[[-0.02, -0.14, 0.20, 0.00, 0.00, 0.10, 0.07], [-0.06, -0.14, 0.19, 0.01, 0.05, 0.06, 0.02]] -> 0.01
[-61.1, 149.3, -107.0, -15.5] -> -61.1
[-0.037, 0.102, -0.165, -0.061, -0.106, 0.058] -> -0.165
[[-213.59, 169.64, -46.21, -30.16, -67.09, -49.61], [-27.09, -29.04, -154.80, -152.49, 54.18, -151.93]] -> -154.80
[0.16, 0.14, -0.18, -0.05, 0.03, 0.06] -> -0.18
[[0.04, 0.06, -0.01, 0.00, -0.12], [0.17, 0.07, -0.10, -0.03, -0.01]] -> 0.07
---
[[  1.0   8.9 -13.1  -1.4   9.1  -0.8   3.6  -4.6]
 [  3.1  20.2 -18.1   0.5   9.4  -6.5   3.6  -5.8]
 [-10.6 -21.8   0.6  -9.2   5.4  -5.5   4.2  20.4]
 [  0.6  -5.2   5.7   0.8  -3.4   4.1  -0.1  -0.2]
 [ -0.7  24.6 -27.2  -2.5  14.6 -13.6   6.6   3.5]
 [-12.1 -32.6  14.1  -8.6  -3.9  -5.6   3.7  30.5]
 [ 16.1   9.2  16.0  13.6 -16.0  19.2   0.2 -22.3]
 [ 26.5  58.6 -12.0  21.9  -7.5  13.5  -2.9 -47.6]
 [ 21.1  32.4   1.4  17.1 -11.3  16.1   2.2 -30.6]
 [-20.1 -27.8   2.3 -14.9   6.1 -16.7  -2.9  34.2]] >> -47.6

[[ 16.9  66.5  52.1  66.1  45.2  -1.0  -9.1  -3.0]
 [ 61.2  15.9  52.2  27.7  26.8 -18.7  -3.7  53.6]
 [ 39.2   5.0  17.2  13.3  23.9  10.1 -12.1  38.7]
 [  4.0  26.3  14.1  24.8  26.3  21.6   6.2  12.0]
 [ -3.1  18.6  -3.4  18.6  33.1  27.1   0.2   8.2]
 [ 55.1 -18.3  18.3 -19.1  -7.8  16.8  15.9  70.8]
 [ 30.8   3.2  11.0  -6.4  -7.0  37.7  11.2  40.9]] >> 8.2

[[ 75.9  32.9 -10.1  35.6  -0.1  11.0  -1.8  68.8  16.7  -5.4  27.8  38.9
    6.7   1.8  52.4]
 [ 64.2 -15.6  29.0 -19.1 -12.3 -37.0 -26.4  64.5  24.0  55.5 -25.1 -13.5
  -33.3 -15.9  70.0]
 [ 42.0   9.3  19.1  -3.3 -11.6  -3.0  20.2  38.0  -4.7  32.9   5.9  10.9
   -6.9 -14.7  29.6]
 [ 29.4  22.0  23.3  22.6  22.2  18.0  17.5  24.6   8.9  30.9  18.2  20.9
    5.0  25.5  25.1]
 [ 37.1   0.0  34.1  -9.1   2.9 -10.9   3.2  34.3   8.2  54.2  -6.8  -2.0
  -15.3   1.8  37.9]
 [ 50.0  49.8   0.7  50.9  18.9  39.2  26.6  39.9  -2.7  -6.3  48.9  50.9
   30.3  21.5  23.2]
 [ 52.7  30.3   6.3  25.1   1.4  15.3  18.6  45.2   0.9  12.9  26.7  31.6
    9.8   1.6  30.2]
 [ 10.0  62.9  17.4  66.7  47.5  71.7  58.6  -1.0 -19.4  -4.1  67.6  59.8
   52.5  52.5 -10.0]
 [ 66.3  -3.5  34.5  -9.3 -11.2 -24.5 -15.2  63.6   2.4  47.0  -8.9  -3.5
  -13.1 -19.4  63.9]
 [ 22.9  36.5  20.8  25.3  14.0  33.2  45.0  14.0 -17.5  21.4  36.1  33.3
   22.6  14.3   2.2]] >> -10.0

[[  9.3   4.9 -12.3 -22.1   4.2  23.1  14.1]
 [ 22.4  12.8  22.1  53.6 -18.8  33.7  19.0]
 [  6.5  22.1  -5.3  47.9   0.5  11.1   7.6]
 [-33.4  -7.9  17.7 -62.1  24.9 -31.7  -5.5]
 [  1.5 -33.3  71.3   1.0  57.9  -4.6  42.4]
 [  2.9   3.2  49.6   5.3  17.1 -13.5 -16.3]
 [-10.4 -10.5 -18.9 -42.0   8.5   8.9  10.1]
 [ 42.4  20.2  47.5  30.9  61.6 -32.9  13.9]] >> -16.3

[[29.8 10.1 40.7  9.3  8.0  6.3 13.3]
 [24.5 10.8 34.1  5.3 11.7  4.6 11.5]
 [25.8  5.1 24.3  7.6  4.1  3.9 12.0]
 [32.5 11.3 21.0  8.3  3.1  5.1 11.9]
 [47.1 21.0 32.5 10.8  5.9 12.5 14.2]
 [35.7  9.5 37.4  6.6  9.1 14.3 11.8]
 [30.9 15.2 17.7  5.8  7.4  7.1  9.3]
 [40.0  1.8 37.0  9.3  8.8  6.2 12.3]
 [31.3 18.8 58.5  4.4 15.0  7.5  8.7]
 [24.6 10.7 26.5  1.7  4.1 13.2  6.9]
 [ 8.1  2.7  6.4  0.9  4.3  3.2  3.2]] >> 8.7

[[ 23.0  24.6 -27.4   5.4 -30.4 -12.6  12.3 -14.0]
 [-45.9 -20.1  22.8 -44.1  -0.2 -14.1  42.5  69.5]
 [-20.1  -4.5  26.4   9.6   7.7   5.0  -8.2 -29.1]
 [ 14.4  15.4  31.1  14.1   8.2  51.8 -25.7 -26.7]
 [ -6.8 -26.9 -58.0   1.1  32.0  19.5 -14.1 -15.3]
 [ -6.7  14.8  20.3  72.5 -44.8 -24.7 -34.2 -58.1]
 [-15.4 -34.5   3.5 -34.7 -16.4  -5.0 -46.5 -11.7]] >> -15.3
---
Input: [10.971, -16.840, -18.859, -10.263, -12.420, -14.318, 10.001]
Output: 10.971, 10.001
Input: [-2.501, -13.242, 13.008, -5.598]
Output: -2.501, -5.598
Input: [1.3, 0.0, -1.0, 0.0, 0.7, -1.0]
Output: 1.3, -1.0
Input: [[-9.9, 10.1, 2.2, 4.4, -19.6, 0.1], [3.0, -4.8, 9.9, 15.9, -7.4, -17.6]]
Output: -9.9, -17.6
Input: [0.93, 1.05, 0.17, -1.73, -1.38, 1.65, -0.41]
Output: 0.93, -0.41
Input: [-67.242, 109.880, 2.854, -137.617, 18.044, -9.630]
Output: -67.242, -9.630
---
[[42 19 54 41 85 73 43]
 [21  6 41 18 65 71 43]
 [47 20 59 41 91 75 47]] -> 19

[[306 440 522 351 380 670]
 [421 352 362 305 392 228]
 [264 526 366 784 482 653]] -> 440

[[68 96 37 44 93 68 85]
 [83 81 67 74 20 28 99]
 [66 16 28 64 23 77 68]] -> 96

[[-41  15   0  32  21  25]
 [ 23  -7  16 -46  23 -43]
 [-35  29  25  30  11  30]] -> 15

[[769  17 141 512  11 748]
 [170 248 825 157 909 913]
 [927 293 236 578 241 881]] -> 17

[[7 5 1 5]
 [7 5 1 5]
 [5 8 7 6]] -> 5

[[ 164  524  -44  133   65 -541]
 [ -84 -326   73  -32  190  317]
 [ 235  420 -165   18  -63 -137]] -> 524
---
[ 20.2   8.2 -63.6  -4.0   0.6  28.3] out -4.0

[[-54.1  26.6   2.7  41.3  19.9 -15.3 -10.4]
 [ 30.2  24.0 -34.1  10.8 -29.3 -37.1  23.1]
 [-33.0  10.0  62.2 -46.2 -13.9  51.5  -5.3]] out 41.3

[-20.3  57.2 -33.2  64.2] out 64.2

[[ 75.0  -3.8  68.2  37.1]
 [ 55.3 -15.0  70.5 -32.4]] out 37.1

[[-44.5  39.5 -21.9  17.5]
 [ -1.8  -4.2 -11.0   0.1]
 [-58.6 -12.7   5.4   0.4]] out 17.5

[ 28.1  77.4  65.6 -21.1 -15.8] out -21.1

[-76.3  54.0  -5.8 -57.0  18.0 -42.2  60.4] out -57.0

[36.3 43.7 58.0 54.5] out 54.5
---
[[3977 7531 6247 8714]
 [9402 5806 2153 4498]
 [5535 3902 5673 4072]] Answer: 3977

[[4872 4389 8327 4968 5917 6915]
 [5322 5686 2910 4817 4978 2406]
 [3447 4235 1157 3520 3455 1123]] Answer: 4872

[[143  69 182 141  45 126]
 [ 68 214  62 192 230 183]
 [117 238  62 133 233 142]] Answer: 143

[[159 167  10  37 164 137]
 [ 92 230  55 130  86  17]
 [196 114  62  51 227 102]] Answer: 159

[[-532  411   87 -621 -175]
 [ 307  217 -417  936   85]
 [-576  601 -146 -437 -188]] Answer: -532

[[ 22 -40 -35  -6  31]
 [-39  -3  28  25 -38]
 [ 24 -39 -36  -7  30]] Answer: 22

[[ 728 -396 -484 -517]
 [  30  328 -805  596]
 [-578  260  727  608]] Answer: 728

[[8847 8583 2296 6461 8020]
 [5249 2357 8709 2293 2686]
 [7120 5707 2545 6064 8331]] Answer: 8847
---
(-71.97, 113.83, -114.52, 127.26, -27.38, 80.00, 16.69) -> 16.69
(0.8, 1.8, 1.6, 0.9, -1.1) -> -1.1
(24.5, 111.4, 38.7, -37.4, 122.5, -109.5) -> -109.5
(-1.651, -10.499, -3.742, 4.369, 13.517) -> 13.517
(-0.13, -0.16, 0.00, 0.15, 0.19, 0.07) -> 0.07
(-171.9, -123.2, 111.9, -91.3) -> -91.3
(-16.1, -16.8, 15.9, -1.2) -> -1.2
